Rotation paths and how fast each direction turns (degrees each step)
Each turn is a multiple of 5 degrees from 10 to 175, or 0.
Each row of a path follows its step; steps can be skipped.

step 2: [  5.6 -13.6  10.8  15.6 -27.4 -10.6  10.1  18.3 -12.7 -13.1  26.3 -21.0
  25.6 -21.4  12.3 -11.9   6.4 -16.6   8.3   6.5  -1.9  32.8 -37.6 -26.5
  12.8  10.2  22.4   7.5  26.2  20.5  35.4 -13.4 -14.7  -7.0  23.0 -14.3
   7.1  17.8   1.1  -0.2   7.3  17.9  11.4 -32.2 -18.5  18.4 -30.7  -6.2
 -16.0   5.6  25.3  23.0 -11.9  37.2 -13.5 -14.8 -17.4  10.8  -6.1 -15.9
  -0.5   5.4  -8.7  11.3  -6.0 -19.4  12.6 -12.1  -4.2  26.4 -22.7]
step 3: [ -9.5 -31.4   8.0 -20.9  -6.0 -36.0  31.2 -12.1 -15.6  18.9 -27.3 -16.5
  -6.2 -13.4  15.5  -9.8  -2.0 -23.9 -11.4 -17.4  -9.1   2.5   7.1   5.7
  -6.2  20.1  10.3  -9.8 -19.0  36.0   0.2   9.1  20.1  14.3   8.0   5.6
   2.0  18.6  10.2   1.0 -31.1  -1.5  -5.5  12.3   1.6  -0.9  -6.4 -25.8
   4.9  28.4 -23.1 -26.0 -20.3  27.5   5.3 -16.3 -22.0  -2.8 -12.9 -38.5
 -23.4  36.9 -12.8   4.6 -32.6   2.3   0.6 -17.5 -16.7  14.3  -8.4]
step 4: [ 15.9  17.9   2.2   7.7 -14.8 -41.1  17.1 -11.0 -23.8  -5.3  -2.8   5.9
   3.6 -35.2  10.7  24.1 -40.2 -13.7 -21.7  -9.0  17.0  17.4 -12.1  -5.3
 -12.8  23.0   0.4 -27.1 -38.0  -1.2   0.1 -11.2 -18.2 -19.8  -1.3  -9.3
  13.0   7.2  -9.0   9.2  -0.7   4.3  -6.7 -22.9 -21.8   3.4  18.4  -3.7
  -1.0 -34.5  11.3  20.1  19.4 -17.9  16.2  -8.4 -15.9  36.7   0.4  -5.3
 -33.0   6.7   8.5  16.7  -8.8 -22.1  14.2  -4.9 -12.8  31.8 -18.4]
step 9: [-32.2 -26.2  22.3  -7.5  -4.6  14.6  16.8  25.4 -41.3   0.7  -7.5  28.7
  14.6 -10.1  15.2   9.2 -16.3 -11.6   3.2  -3.3  -5.2   1.6  -2.1  -0.1
   0.0  37.6  18.4  17.7 -29.8  -3.9 -11.5 -33.4 -12.6  14.3   3.2  30.3
  14.9  -0.3 -23.9  -4.3  -2.5 -21.9   5.1  28.5 -11.8  -4.8  13.4 -17.1
  -4.9   9.7   6.0 -13.4  -6.7  -7.2   9.8 -27.8 -24.0  21.8 -32.1 -29.6
 -27.1   6.1   2.7  10.8  -3.7  -5.8  22.9  -7.2 -29.7  13.0  -1.8]
step 10: [  4.1   1.4  -3.4  -9.2 -18.2 -42.2 -19.1  19.6 -20.7  -3.9   8.1  12.6
  25.4 -22.8   4.7 -32.7  -2.8 -19.8   7.0  14.3  15.0  37.5 -25.0  -6.0
  14.1  19.7   0.3  13.5   3.4  20.8  14.5 -20.6 -34.0 -32.8  24.7 -20.5
  -7.2  29.8   6.6   0.0 -23.2  22.1   4.3  -9.5  -9.5   0.3   8.8 -10.6
  -2.9  -7.3   3.9  16.3 -16.9  -4.4 -11.4  -1.2  -2.1  27.2  -3.2 -10.4
   8.3  -5.5  17.8  11.5   7.4   6.4  -2.9 -33.4 -19.7  29.9 -36.2]
step 12: [ 13.4 -17.7   6.4  18.1 -18.3   1.2  21.0  14.9 -35.2  19.6  -6.1  -3.5
  12.2  -7.6  26.1  34.0 -35.6  20.5   3.1   5.2  11.4   8.5 -24.6 -14.4
  -6.2   8.6  -9.4  -9.4 -21.4 -19.8  16.5 -16.5 -15.6   3.8 -13.1  -1.4
  19.3  17.7 -14.1  12.4 -22.7  -2.0 -15.3  -0.9 -20.0   4.7  20.8   5.2
 -10.6 -17.0  -4.2   1.4  -2.6   2.9  12.7 -22.0  10.5  12.3 -10.4 -52.1
 -24.2  38.9  25.2  12.0 -14.3 -24.5  19.3 -15.3 -11.8  22.5 -19.8]
step 17: [ -9.7 -18.9   0.1 -16.2  -1.1  15.7  30.8  -7.3 -34.0  16.1   1.5  18.6
  -8.5 -36.8  -4.2   3.8 -16.0 -24.6 -12.3 -14.2 -12.1   6.9  -8.9  -5.9
  -7.1  46.9   6.9  28.4 -11.5  18.1 -18.5   0.7  -1.0   6.3   4.3  11.1
   3.2  29.6   5.0  -1.1 -14.4  -9.3 -34.2   5.4 -23.5 -21.0 -15.6  -8.7
  16.6  -0.4   4.5  -4.6  -2.1 -12.4  25.2 -48.5 -26.4  30.6   2.7 -23.0
 -21.2   1.9   1.6   5.9  -9.3  -9.6 -12.1  23.2 -23.3  16.4  15.1]
step 18: [ 14.6  -6.7  18.8  -8.3   7.7  -2.9  -0.7   6.4 -11.6 -23.0  12.7   8.8
  56.9 -28.3   9.3  -4.7 -19.6 -31.7  11.6  -7.3  -2.6  13.4 -31.8 -18.3
  16.6   0.4   4.4 -27.4   0.0   6.3  24.0 -12.4 -12.3 -33.5   1.8  -5.0
   7.1  25.5   3.8  -2.2 -10.3  -0.5   4.1  16.3 -24.0   6.7  12.7  -3.1
 -22.4   0.7  15.4  19.6  -4.9  21.4  -0.4  -6.4   2.5  41.9  -5.0 -10.8
 -11.3 -12.1  17.6   6.3 -32.0   1.2  15.5   0.0 -18.8  14.8 -50.1]
step 20: [  6.0  -9.1   4.3  10.4 -22.3 -16.5  12.9   0.0 -34.8  -5.7  13.8  -5.2
 -22.6 -48.5  10.1  19.8 -28.5   1.6 -18.4   8.3  -5.2   7.3 -14.0  -7.4
   3.5  30.2   2.8   0.5   7.8  -4.2   6.2  -9.6  -5.1  25.4  16.4   2.0
  15.7  14.1   1.9  26.4 -16.0  -6.4  -9.6 -23.9 -28.0  -1.6  27.7 -22.3
  31.7 -33.6  14.2  -2.1 -23.3   6.3   5.4 -24.4  -9.4  17.0 -37.6 -21.0
 -20.2  40.1   2.2  -2.0 -22.2 -12.1 -14.4   1.8 -14.0   9.9 -20.0]
step 23: [ -0.4 -17.8  -8.7   1.7 -40.1   4.7  -6.9  -0.6 -12.9  -9.5   9.2  34.7
   5.5 -38.3  15.8  -0.9  -7.6 -13.3 -17.4   7.1   9.4   1.0 -11.1 -19.5
 -17.3  42.6  20.3   8.6  -1.0  -5.9   4.1 -24.2  -6.6  13.4  -0.8   1.1
  -3.2  20.9  21.4  -6.2  11.6 -22.1 -10.4  12.9   1.6 -13.3  37.8   6.1
   4.8 -31.7  -1.5  16.4  -3.4  -0.7 -11.6  -4.7   3.0  18.6 -14.2 -10.9
 -49.8  -3.3  13.6 -19.2  -0.4 -14.9   2.3 -28.8 -14.0  48.7   0.9]
Speeds:
[ -6.5   2.8  -6.9   3.8   4.4  -5.1  -6.1   7.2  -1.4  -1.2   4.1  -3.5
  -2.7  -2.2  -0.5  -3.6  -0.2   0.5  -1.6   7.5  -0.8  -2.7  -3.7   4.3
  -0.1   5.7   1.4   4.7  10.1  -4.7   9.9  -0.4  -5.4   1.7   1.0   2.0
  -4.5   4.9  -2.1   5.6  -0.6   0.1  -1.5  -0.2   0.5   2.7   3.2   1.1
   7.4   0.9  -3.6   0.6  -2.3  10.6  -1.0   5.7  -1.7  -8.5 -10.1   5.5
   4.0   2.1  -2.3   3.5   4.1  -3.3  -1.6   0.3   3.2   0.0  -1.2] => 80
[  0.5   4.4  -0.6  -7.2   4.6  -0.9   1.6   6.7   1.5   4.5   6.5   2.2
   0.2  -1.5   2.3   2.0   3.3   0.5   1.8  -0.1  -5.4  -5.1  -4.5  -4.0
  -0.8  -0.8  -2.6   0.2  -6.8   2.4  -1.4  -2.3  -3.2   3.3  -7.3   2.7
   4.6   3.0  -3.1   2.6   6.3 -10.8  -1.4  -6.6  -6.3  -2.4   1.7   2.7
   5.8   0.9   0.0   1.8   3.7 -13.6   1.1  -0.8 -10.5  -4.7  -2.3  -1.7
   3.6   9.2   2.2  -4.7   1.2  -4.3  -1.0  -1.7   1.5   3.1  -2.8] => 135
[ 1.8  5.7  3.9 -2.0  0.7  1.8  8.8 -1.1 -3.4  0.6  5.7 -8.1  0.0 -1.6
 -3.8 -1.7  2.1 -1.9 -8.3 -4.6 -7.4 -2.7 -3.9 -3.3 -0.2  4.2  0.0 -7.7
  2.7  2.9  4.8  4.0  6.8 -0.1 -0.3  3.2  2.7  5.6  6.7  1.8  6.3 -0.6
 -2.2  0.0 -8.2 -5.2 -2.9  3.5  0.9 -0.6 -2.2  1.2 -1.1  6.1  2.1 -2.3
  6.3  6.6 -0.8  6.6 -0.3 -4.5 -6.4 -3.4 -8.8 -5.2 -5.0 -1.2  3.4 -6.3
 -0.5] => 20
[-2.8  1.4 -8.8 -1.9 -5.0  3.6 -4.7 -2.8  3.5  1.7 -0.7 -3.0 -2.7 -3.0
  5.2  4.9 -1.0 -1.0 -4.6 -0.8  6.0  6.0 -1.0 -0.8 -2.8  4.2 -0.6 -7.3
 -0.5  4.8  0.4  9.0 -2.0  2.7  0.2 -2.6  0.3  1.9  0.1 -0.7  4.2 -5.9
 -4.1 -0.2  3.9  1.0 -9.3 -0.7 -8.4  4.6 -8.8  3.0  8.5  2.3  3.9  4.4
 -4.0 -4.8  4.7  7.1 -9.6  4.2  0.1  2.8 -1.0 -2.4  6.0  3.6  2.9  3.8
 -1.8] => 35
[ -3.0  -1.1   2.5   0.0   2.7  -1.5  -0.3  -0.7  -2.7  -6.1   5.6   2.1
  -1.4  -2.5   3.3   3.2   6.9  -4.6   0.1  -4.2  -4.9  -5.4   0.0  -1.9
   0.2  -6.0   6.4   6.6  -1.6  -1.5   0.5   4.3   0.9   3.4   3.8   1.9
   9.8 -10.8  -1.8  -1.3   2.1   9.5   5.4   1.7  -4.8   4.0   6.4  -1.7
  -3.0  -1.9  -2.4   7.5  -0.8   3.0   0.8  -1.5  -2.7  -0.1  -2.4   7.1
  -9.7   3.1   0.7  -2.7   3.2   1.9   5.8   7.1   3.0  -1.7  -8.8] => 160
[-11.1   2.2   4.0   5.8   1.0  -8.7  -1.1   2.2  -2.7  -5.1  -3.6  -7.2
  -2.2   2.6  -4.8  -5.8  -3.0   5.3  -8.2   1.2  -5.4   4.3   0.6   5.4
  -4.5   2.9   5.2  -3.1   0.9   2.1  -5.9  -2.1   1.5  -0.8   4.0  -2.4
   4.5  -3.4  -7.3  -5.6   0.6  -7.0   4.8  -1.9  -5.9   1.7  -4.7  -7.0
   0.1   3.7  -0.3   2.1  -3.3  -8.2  -8.7   1.5  -0.8   0.6   2.1   1.9
  -4.6   1.9  -4.3   0.9   0.0   3.3  -1.3  -6.0  -1.8   2.1   0.8] => 60
[ -2.3   0.4  -1.3  -2.1   5.3   0.5   4.1  -0.2   0.6   5.6   0.6   2.4
   0.0  -2.5   0.5   1.3  -3.7  -4.2   6.1  -2.2  -3.2  -3.2   3.8   4.6
   2.3  -3.7   1.6  -3.5  -3.7   4.1  -2.5   0.0   9.6  -2.3   0.8  -1.1
  -5.1   2.1   3.2   3.8   2.1  -6.6   2.2   1.4   2.6   8.5   8.8  -6.6
  -4.3   5.5  -5.1  -2.1   0.1   9.3 -13.2   7.0  -1.0   3.2   4.0   5.3
   2.2   1.4   5.9  -7.6   2.7  -2.2  -5.7  -2.0  -2.1   4.0  -1.5] => 140
